Questions about the table below.
1) Report the bottom entry of the column that holds the largest entry.
2) Report the first entry in reading order.
3) Report the entry in the bottom-right corner.
4) Report the smallest entry in the first column.
5) Report the top-right entry.
6) Report the third-last entry, reading row by row.
7) Report the top entry of the column that holds the smallest entry.
8) Report the largest entry in the last row.
[[128 128 127 116 128 132 134 132 121 129]
 [126 124 125 111 125 127 132 130 126 128]
 [124 133 128 124 123 128 127 134 118 128]
 [129 122 131 120 137 126 125 121 125 128]
 [128 121 132 107 132 139 124 123 129 128]
 [129 131 130 133 125 122 130 132 124 125]]
1) 122
2) 128
3) 125
4) 124
5) 129
6) 132
7) 116
8) 133

grid = [117 134 104 132 121 112 126 132 120 122 114 136 140 132]
The entry just left of 140 is 136
What is the entry just left of 114? 122

[[132 132 117 131 134 119 132 133]
 [132 131 104 138 142 117 131 138]
 [133 132 116 133 137 118 132 133]]
Read off the 2nd entry on the main diagonal.
131
Read off the largest entry in the first row.
134
The largest entry in the first column -> 133
Read off the bottom-right entry.
133
Read off the entry in the top-left corner.
132
The smallest entry in the first row is 117
Read off the entry in the top-right corner.
133
The first entry of the smallest entry's row -> 132
Read off the fourth entry in reading order.
131

x =
131,122,121,126,125,125,121,127,128,129,124,134,135,132
129,124,121,128,125,123,133,128,129,128,125,126,130,127
131,125,123,128,126,123,130,129,154,126,128,126,132,128
128,129,131,128,132,132,125,129,129,129,126,135,122,123
127,126,120,128,126,131,138,128,115,130,126,127,133,130
127,125,125,127,123,122,124,128,130,127,132,127,131,132
127,127,127,129,127,129,128,127,125,128,125,128,131,129
126,123,119,127,122,122,125,129,126,128,128,131,135,132
126,128,130,128,133,127,129,128,127,128,131,128,126,126
The entry in the top-right corner: 132
The bottom-right entry is 126
The second entry from the end, reading row by row: 126
Which number is the minimum?
A: 115
Which number is the bottom-left entry?
A: 126
The top-left entry -> 131
Which number is the largest entry in the first row?
A: 135
Which number is the second entry on the main diagonal?
A: 124
The second entry in reading order -> 122
Which number is the entry directly above the smallest entry?
A: 129
Which number is the fifth entry, reading row by row?
A: 125
Which number is the entry just left of the smallest entry?
A: 128
Which number is the entry directly above the largest entry?
A: 129
The third entry on the main diagonal: 123
The second smallest entry is 119
Which number is the 4th-last entry, reading row by row?
A: 131
Which number is the 2nd largest entry?
A: 138
Which number is the bottom entry of the column that holds the smallest entry?
A: 127
The third entry from the end, reading row by row is 128
Which number is the entry just right of the smallest entry?
A: 130
Which number is the last entry of the largest entry's row?
A: 128
The largest entry in the last row is 133
Which number is the 2nd entry on the diagonal from the top-right corner?
A: 130
The third entry, reading row by row is 121

m =
[[120 132 134 117 134 131 127 130 133 128]
 [103 128 140 116 137 128 110 131 134 127]
 [127 129 135 121 136 130 119 131 134 124]
 [ 98 126 117 144 118 126 142 119 135 139]
 [114 125 146 116 133 131 108 136 131 124]
 [120 132 127 128 126 129 127 128 129 127]
 [122 131 127 129 129 127 117 134 119 122]
 [120 129 128 128 128 129 125 126 123 129]
 [132 118 129 127 137 119 126 126 131 128]
 [119 131 124 129 125 128 129 126 125 127]
 [119 128 139 120 135 136 116 133 131 132]
 [123 129 127 128 126 125 121 134 126 124]
 [150 121 132 132 131 120 135 121 128 131]
 [114 130 127 135 126 131 128 123 129 133]
 [135 131 128 126 130 126 137 124 128 129]]
Indices start at 1.
What is the entry directly below 140?
Answer: 135
The entry at row 2, column 1 -> 103
The largest entry: 150
The top entry of the column that holds the smallest entry: 120
The entry in row 1 and column 3 is 134
The entry in row 3 and column 1 is 127
What is the entry at row 1, column 2?
Answer: 132
What is the entry just left of 110?
Answer: 128
The entry just right of the largest entry: 121
The top-right entry -> 128
The entry in the bottom-right corner: 129
The bottom-left entry: 135

Questions about the row below.
1) Find the 1st entry from the left.
2) Find the entry just right of 119.
3) Find the 2nd entry.
[134 151 126 121 131 133 119 124]
1) 134
2) 124
3) 151

data =
[[133 141 127 125 130 116 121 128 138 130 118]
 [115 149 128 106 126 132 120 149 135 133 120]
 [129 129 131 117 127 142 120 126 127 129 127]
 [134 136 129 137 137 113 124 110 140 135 125]
 [127 123 137 137 131 125 128 113 142 146 111]
 [150 123 118 143 147 117 128 122 131 124 143]
 [140 129 123 126 128 127 127 134 141 124 135]
 [140 130 131 144 128 132 124 122 135 107 122]
 [123 127 131 112 132 138 135 123 145 135 131]
 [128 131 119 128 122 112 131 132 127 131 128]
 [141 123 136 135 125 127 131 130 130 131 112]
 [142 146 133 135 121 111 123 120 142 117 118]]
The second-last entry, reading row by row: 117
The bottom-left entry is 142
Find the third-last entry, reading row by row.
Answer: 142
Find the top-left entry.
Answer: 133
Find the last entry, reading row by row.
Answer: 118
The entry directly below 115: 129
Find the third entry on the diagonal from the top-right corner.
Answer: 127
The bottom entry of the column that holds the smallest entry -> 135
The entry directly below the smallest entry is 117
Find the smallest entry in the last column.
Answer: 111
Find the 3rd smallest entry.
Answer: 110
The top-right entry: 118
Find the smallest entry in the first column.
Answer: 115
The smallest entry in the first row is 116
Find the last entry of the smallest entry's row.
Answer: 120
Find the second smallest entry.
Answer: 107
Find the first entry in the row that holds the largest entry.
Answer: 150
Find the fourth entry from the end, reading row by row.
Answer: 120
The largest entry in the last column: 143
Find the entry directly below the largest entry.
Answer: 140
Find the entry just right of the largest entry.
Answer: 123
The top entry of the column that holds the smallest entry -> 125
Find the entry directly above the largest entry.
Answer: 127
The entry just left of the smallest entry: 128
Find the 3rd entry on the main diagonal.
Answer: 131
Find the second entry, reading row by row.
Answer: 141
The smallest entry is 106
The third entry in reading order -> 127

[152 114 103 121 106  98 140 100 132 141 118]
The entry just right of 98: 140
The entry just left of 114 -> 152
The entry just right of 103 is 121
